One vector is turned by the same rotation once a step. Each row is the vector after some number of steps, and that number follows the row.
The counts run from 0 to 807.
[-2.50 -0.64  0.24 -0.29 -0.38 -1.28 -0.22 -0.39  0.14  1.52  0.62 -1.02
 -0.17 -0.04 -1.44  3.49  0.42 -3.12  0.92 -1.61  0.11 -0.42 -1.09 -0.06
 -0.31 -0.58 -3.69  2.06  2.89 -0.19  0.22 -0.74  0.98  0.94  0.66 -2.50
  0.02 -0.98 -0.22  3.38 -0.25  0.71 -1.51 -3.77 -2.52 -0.75  1.48  1.73
 -4.05 -1.45  0.16] | 799
[-1.41  3.49  1.16  2.61  0.44  0.44 -0.82  0.33  0.58  3.37  1.97  0.95
 -1.67  0.40 -1.22  2.67 -0.39 -2.74  0.46  0.67  1.92 -0.37 -1.72  2.22
 -1.47 -1.41 -3.25  0.55  0.81  0.94 -1.23 -1.01  1.09  4.56  0.32 -2.71
 -0.34 -1.84 -0.13  1.92 -1.47 -0.02 -1.58  0.96 -1.37 -0.37  0.07 -1.10
 -0.42 -0.53  0.04] | 358
[-1.55  1.47 -0.86  2.73  0.75  0.78 -0.45  0.39  0.25  3.71  2.34 -0.44
 -1.71  0.93 -0.63  2.68  0.83 -3.39 -0.73 -0.49  1.36 -1.06 -1.50  0.41
 -2.33 -1.25 -2.86  1.11  0.73  1.00 -1.06 -1.91  0.20  2.58 -0.73 -2.22
 -1.91 -2.96  0.34  2.16 -0.81  1.49 -2.38  0.78 -1.49 -0.07  1.64 -0.90
 -0.37 -0.29  0.57] | 128
[-2.14  0.90  0.81 -0.50 -1.62 -1.38  0.06 -0.81  0.76  0.75  0.73 -1.65
  0.34  0.45  0.17  2.06 -1.04 -1.95  1.40 -2.76 -0.35 -1.68 -0.81 -0.07
  0.25 -0.57 -4.80  1.29  2.56  0.50  2.53 -1.96  1.24  1.73  0.83 -2.26
  0.57 -0.79  0.50  2.64 -0.47 -1.20 -2.95 -1.46 -1.81 -0.31  2.30 -0.69
 -3.07 -0.16 -0.46] | 106
[ 0.05 -0.41  1.90  1.78  0.16 -0.24 -0.78  0.75  1.17  0.02  2.11  2.78
 -0.50 -0.99 -1.76  3.73  0.80 -1.89  0.74 -0.22  1.99  0.61 -1.97  2.21
 -1.05  0.83 -0.28  0.16  2.98  1.77 -1.52 -0.41  2.26  1.80  1.42 -2.12
  3.58 -1.82 -0.24  1.18 -2.35  0.85 -2.09  1.85 -0.87 -0.62  0.37 -0.99
 -1.47 -1.87 -0.27] | 281
[-2.63 -1.81  1.64  1.72  0.19 -1.37 -0.21  0.14  0.07  1.91  2.63 -0.09
 -0.22  0.33 -2.56  3.81  2.13 -1.92  0.39  0.36  0.65 -0.93 -0.51  1.09
 -0.03 -0.06 -1.68  1.57  1.38  1.53 -0.68  0.33  1.83 -0.24  1.33 -2.03
  1.85 -2.06  1.08  1.70 -2.13  2.29 -2.58 -1.46 -2.26 -0.27  2.01  0.70
 -2.73 -1.87  0.73] | 605
[-3.27  1.17  1.43  0.87 -0.14 -0.30 -0.67 -1.34 -0.05  2.04  1.15 -2.19
  0.39 -1.45 -0.81  3.34  0.19 -4.63  0.80 -1.20  0.11 -1.12 -0.82 -0.25
 -2.31 -0.44 -3.23  1.07  3.03  0.37 -1.47 -1.06  0.01  2.24 -0.10 -2.02
  1.17 -2.93 -0.40  0.54 -1.58  1.99 -0.50  0.44 -2.86  0.76 -0.86  0.30
 -1.33 -1.53 -0.10] | 321
[-0.34  1.10 -0.27  2.45  1.50  1.31 -0.34  0.38  0.07  3.73  3.01  0.81
 -1.56  1.14 -1.64  2.04  1.28 -3.85  0.04  0.42  1.69 -0.98 -1.90  1.30
 -2.21 -0.53 -4.13  1.48  0.87  0.15 -1.69 -1.38  0.68  1.48  0.05 -2.64
 -0.50 -2.79  0.12  1.51 -0.21  1.13 -1.61  0.68 -2.48 -0.49  1.29 -0.51
 -0.96 -0.53  0.83] | 162
[-3.13  1.28  1.31 -0.28 -1.47 -0.98 -0.20  1.23  1.46 -0.45  1.74 -0.75
  1.13  0.13  0.13  1.76  1.25 -1.79  2.50 -1.52 -0.57 -0.63 -0.60  0.02
 -1.03  0.87 -3.23  0.60  0.70  3.80  2.73 -1.49  2.78  0.17  1.15 -2.43
  2.08 -2.09  1.30  2.71 -0.98  0.02 -2.15 -0.79 -2.43 -0.01  2.59  0.43
 -1.77 -1.20  0.43] | 175
[-2.80  1.72  1.27  0.11  0.65  0.05  0.11 -0.25  0.97  3.44  1.52 -2.13
  0.10 -0.40 -2.59  2.37 -0.58 -3.51  1.53  0.02  0.35 -1.92 -0.78  0.81
 -1.41 -1.30 -3.63  2.27  1.28  0.29 -0.34 -1.54  0.61  2.10  0.46 -1.88
 -0.54 -1.18 -0.32  2.41 -1.10  1.52 -1.28 -2.03 -2.70  0.97  0.05  0.11
 -1.60 -1.44  0.37] | 561
[-2.42  4.02  1.79 -0.46 -0.47  0.18 -0.98 -0.21  1.22  2.34  1.51 -0.65
 -0.90 -0.83 -1.35  1.84 -2.16 -1.89  2.83 -0.26  0.68 -0.53 -1.16  1.88
  0.03 -1.66 -4.13  1.09  1.93  0.25  0.89 -0.93  1.32  4.30  1.22 -2.60
  0.71 -0.28 -0.14  2.59 -1.33 -0.48 -2.22 -1.37 -1.47  0.14  0.08 -1.06
 -0.37 -0.31 -0.67] | 792
[-2.53 -2.31  1.43 -0.08 -1.03 -0.42 -0.56 -0.76  1.45 -0.43  0.23 -1.95
  0.47 -1.98 -0.61  4.21  0.84 -1.91  2.01 -2.91  0.63  0.28  0.09 -0.37
 -1.75  0.12 -0.81 -0.02  2.92  1.37  0.81 -0.90  0.18  0.61  1.20 -3.01
  2.92 -2.50  1.15  1.92 -2.49  1.78 -2.63 -1.26 -0.99 -0.43  1.61 -0.42
 -1.30 -0.96 -0.93] | 774
[-2.18  1.79  1.10 -0.38 -0.28 -0.13 -0.95 -2.30 -0.50  2.24 -0.22 -3.43
 -0.03 -0.98  0.78  2.39  0.52 -3.45  2.19 -1.50 -0.59 -0.73 -1.27 -0.31
 -2.08 -1.08 -3.85 -0.35  1.88  1.53  0.61 -0.41 -0.20  1.58  0.85 -3.17
  0.25 -2.94  0.53  1.38 -0.23  1.59 -1.16 -0.50 -2.37 -0.40  1.10 -1.56
  0.70  1.43 -0.75] | 423
[-2.72 -2.18  0.52  2.29  0.72 -1.15  0.37 -0.28  0.93  2.21  1.81 -1.57
 -0.75  0.74 -2.27  4.29  1.67 -1.55  0.68 -1.11  0.79 -0.78 -0.14  1.16
 -0.54 -0.61 -1.09  0.42  0.91  1.57  0.54 -0.76  0.68  0.75  1.08 -2.11
  0.09 -1.87  0.90  2.02 -2.62  1.39 -3.86 -2.05 -1.43  0.54  2.43 -0.03
 -2.76 -1.48  0.62] | 571
[-3.74  0.57  1.56  3.55 -0.69 -2.46 -0.69 -0.11  0.73  1.27  1.29 -2.28
 -0.26 -0.04 -0.19  4.84  1.51 -1.49  0.87 -1.10  0.09 -1.08  0.69  0.92
 -0.15 -0.70 -1.40  0.16  0.33  3.39  1.26 -1.18  1.43  1.48  0.62 -1.95
  0.78 -2.19  1.20  1.88 -3.27  1.22 -2.73 -0.72 -1.68  0.36  1.68 -0.39
 -2.28 -1.32  0.37] | 14
[-2.88 -0.94  0.80  1.40  1.08  0.94  0.09 -0.78  0.81  3.40  1.86 -2.05
 -0.46 -0.84 -1.52  2.72  0.88 -3.10  0.87 -0.94  1.46 -1.20  0.00  0.62
 -2.51 -1.76 -1.91  0.16  2.20  0.47 -0.89 -0.61 -0.69  1.60  0.45 -2.21
  0.52 -3.07  0.86 -0.17 -2.11  2.86 -1.77  0.69 -1.32  0.78  1.47 -1.09
  0.82 -0.83 -0.39] | 92
[-0.71 -0.76 -0.72  2.44 -0.16 -2.12 -0.71 -2.12  0.27  0.33 -0.20 -0.37
 -1.37  0.58 -0.52  1.58  0.53 -2.71  0.10 -3.34  0.62 -0.56 -2.73 -0.32
 -0.39  0.04 -2.64  0.06  3.06  2.30  0.68 -0.56  0.32  0.16  1.78 -3.40
  1.44 -2.11 -0.59  2.55 -0.09 -1.15 -2.35 -0.92 -1.57 -1.46  3.43 -0.97
 -2.81  0.24  0.84] | 309
[-1.12 -0.51 -1.43  2.58  0.85  1.70 -0.21 -0.74 -0.13  1.46  1.13 -1.49
 -1.28 -0.25  0.46  2.65  1.87 -4.18  0.23 -2.39  0.35 -0.63 -1.54 -0.77
 -3.78 -0.40 -1.90  0.18  1.56  1.74 -0.56 -2.39 -0.05  0.51 -0.24 -2.88
 -0.45 -4.36 -0.76  1.90 -1.12  1.60 -1.22  1.17 -1.19  0.01  1.85 -1.19
  0.46  0.43 -0.20] | 651
[-0.35  1.62 -0.06  0.27 -1.22  2.05 -0.51 -0.55  0.54  0.58  0.10  0.01
 -1.88 -1.69  1.21  3.21 -1.06 -2.77  1.64 -2.44  1.53  1.15 -2.06  0.47
 -2.11 -2.02 -2.29 -1.16  2.98  0.75  0.69 -1.59  0.27  3.55 -0.18 -2.77
 -0.11 -2.22 -0.48  3.34 -0.62  0.05 -2.26  0.59  0.71 -1.43  1.01 -2.32
  1.75  1.91 -2.01] | 224
[-0.84 -0.63  1.90 -0.83 -0.69 -0.28  0.03 -0.43  2.44  0.67  0.94 -0.37
 -0.61 -0.91 -1.90  2.36 -0.56 -0.44  3.46 -1.25  1.93  0.11 -1.65  1.83
  0.54 -0.54 -1.71  0.20  2.98  1.24  1.35 -0.04  1.23  1.08  3.25 -3.20
  3.34 -0.73  1.57  2.04 -1.40  0.44 -3.06 -2.31 -0.26 -0.45  2.54 -1.21
 -1.20 -0.09 -0.38] | 305
[-2.12  2.27  0.19 -1.31 -1.34  2.10  0.30  2.24  1.23  0.66  2.37  0.16
 -0.23 -0.72  0.13  3.14 -1.01 -2.75  1.20 -1.63  1.47  0.15 -1.04 -0.12
 -1.77 -1.21 -3.83  1.38  0.77  0.63  1.51 -3.01  1.36  2.20 -0.43 -2.09
 -0.03 -1.27  1.03  3.81 -0.72  1.08 -2.17  0.11 -1.01 -1.04  0.98 -0.36
 -0.13 -0.37 -1.10] | 131
[-1.39 -0.46  1.04  3.18 -0.08 -2.28 -1.14 -1.45 -0.31  1.04  1.48 -0.54
 -1.38  0.47 -0.28  2.56  1.68 -1.50  0.13 -1.69  1.19 -0.79 -1.43  0.79
 -0.88 -0.80 -2.89 -0.42  2.40  2.35  0.55  0.67  0.67  1.18  1.75 -2.83
  2.45 -3.50  1.13  0.12 -1.71  0.13 -2.42  1.41 -1.45  0.08  3.13 -1.02
 -0.76  0.04  0.57] | 743
[-2.56 -1.02  0.80  0.49 -1.02 -0.16 -0.61 -0.24 -0.94 -0.68  0.43 -0.35
 -0.55 -1.52  0.81  3.84  1.29 -4.33  0.10 -1.72  0.71  0.99 -1.69 -0.96
 -3.32  0.04 -2.97 -0.07  3.09  1.99 -1.13 -0.69  0.54  0.23 -0.05 -2.98
  1.84 -3.21 -0.53  1.39 -0.72  2.82 -0.40 -0.22 -1.84 -1.68  0.54  0.52
 -0.60 -0.47 -0.47] | 285
[-1.60  2.58  1.88  1.14  0.20 -0.22 -0.67 -0.16  0.04  3.67  1.86 -0.50
 -0.64  0.52 -2.75  2.19  0.09 -2.28  1.57  1.73  1.02 -1.28 -0.36  1.60
 -0.16 -0.79 -3.87  1.51  0.76  0.61  0.10 -0.77  1.78  2.59  0.46 -2.39
  0.02 -1.41  0.71  2.73 -0.87  0.65 -2.11 -1.42 -2.76 -0.67  0.44 -0.82
 -2.25 -0.84  0.81] | 596
[-1.57  0.81  1.82  1.36 -2.12 -0.77 -0.13  0.96  1.09 -0.09 -0.04 -1.30
  0.14 -2.00  1.45  5.07  0.33 -1.17  2.52 -2.38 -0.05  1.03  0.11  0.85
 -0.52 -0.34 -0.13 -0.95  1.44  2.14  1.52 -1.78  1.95  2.68  0.84 -2.33
  1.54 -1.44  0.69  2.87 -2.61  0.14 -2.94 -0.69 -0.18 -0.95  0.74 -1.33
 -1.13 -0.18 -1.70] | 577
[-1.71 -0.94 -1.05  1.93  1.19  1.26 -0.25 -0.13 -0.55  2.13  1.37 -0.05
 -1.92 -0.26  0.00  3.52  0.89 -4.39 -0.75 -1.89  1.15 -0.29 -1.89 -0.15
 -2.90 -1.15 -2.43  0.93  2.37  0.13 -1.56 -1.80 -0.53  2.05 -0.79 -2.15
 -0.84 -2.42 -0.88  2.12 -1.33  2.07 -1.49  0.64 -0.40 -0.95  0.53 -0.34
 -0.56 -0.22 -0.43] | 685
[ 0.62  1.29 -0.20  0.18 -0.40  2.19  0.04  2.37  1.31  1.37  1.70  0.91
 -1.06  0.73 -0.22  2.26 -0.45 -1.24  0.89 -0.45  1.97  0.30 -2.17  1.81
 -2.08  0.06 -1.65  0.41  0.03  1.37  1.70 -2.75  2.11  1.36  1.44 -3.20
 -0.66 -1.14  1.71  4.51 -0.33 -0.20 -3.47 -0.53 -0.88 -1.15  3.18 -1.81
 -0.26  0.76 -0.38] | 497
[-1.16  3.93  1.17  0.06 -0.81 -0.25 -0.24 -0.73  1.00  2.42  0.48 -1.91
 -0.04 -0.53 -0.25  1.64 -1.61 -2.73  2.15 -0.63  0.04 -0.92 -1.06  1.04
 -0.48 -1.62 -4.15  0.97  1.88  0.41  0.60 -1.92  1.28  3.50  0.54 -2.81
 -0.82 -0.93 -0.33  3.39 -0.23 -0.77 -1.70 -1.30 -1.70  0.16  0.20 -1.41
 -1.47  0.56 -0.83] | 791
[-0.65 -0.10 -0.60  2.28  1.04 -1.02 -0.91 -0.62  1.48  2.02  1.97  0.56
 -1.23  1.84 -1.93  1.86 -0.07 -2.90  0.39 -1.56  0.91 -1.79 -2.12  0.75
 -0.18  0.07 -2.79  2.40  2.75  0.08 -0.18 -1.43  1.20  1.81  1.36 -2.28
  0.44 -1.21 -0.69  2.48 -1.20 -1.19 -2.88 -0.48 -1.71  0.31  2.09 -0.45
 -3.56 -1.35  0.74] | 436
[-0.09 -0.73 -0.03  2.40  0.21 -0.06 -0.28  0.14  0.57 -0.10  0.57  1.82
 -1.53 -1.03 -0.52  3.76  1.44 -3.59  0.27 -0.84  1.25  1.96 -2.86  1.60
 -3.30  1.13 -0.11 -0.57  2.48  2.45 -2.18 -1.59  1.28  1.00  0.95 -3.30
  1.55 -2.66 -1.01  2.62 -1.36  1.05 -1.18  0.80 -0.72 -1.60  1.47 -0.74
 -0.72 -0.35 -0.05] | 283
[-3.80 -0.99  1.46  1.72 -0.83 -1.56  0.45 -0.18  0.15  1.30  0.88 -2.48
  0.44 -0.43 -0.36  5.18  1.82 -1.94  1.70 -1.11 -0.60 -0.62  0.73 -0.20
 -0.61  0.17 -1.51  0.88  1.23  1.91  0.84 -1.46  1.26  0.70  0.03 -2.36
  0.78 -2.10  1.18  2.07 -2.31  1.64 -2.76 -1.85 -2.44 -0.46  1.40  0.35
 -2.87 -1.49  0.23] | 13
[-2.01 -1.51 -0.17  0.64 -0.48 -0.87 -0.32  0.63  0.46 -0.93 -0.21  1.24
 -0.76 -0.18 -0.41  3.51  1.50 -3.29  0.02 -1.82  0.07  1.09 -2.53  0.59
 -2.40  0.68 -1.33 -0.04  2.06  2.94 -0.30 -1.08  0.82 -0.45  0.83 -3.14
  1.31 -2.15 -0.25  3.58 -0.23  1.42 -1.29 -3.05 -1.47 -2.10  1.80  1.08
 -2.24 -1.21  0.65] | 45
[-0.60  1.69  0.39 -0.47 -1.30 -0.41  0.06  0.59 -0.27  1.33  1.58 -0.62
  0.04  0.48 -0.62  1.93 -0.09 -3.47  0.84 -0.72  0.02 -0.36 -1.47 -0.01
 -0.46  0.16 -4.91  2.28  1.92  0.11  0.53 -1.46  1.67  0.55 -0.15 -3.05
 -0.19 -1.11  0.64  3.72  1.42 -0.40 -1.62 -1.60 -3.21 -1.19  1.60  0.78
 -3.36 -0.63  0.35] | 37
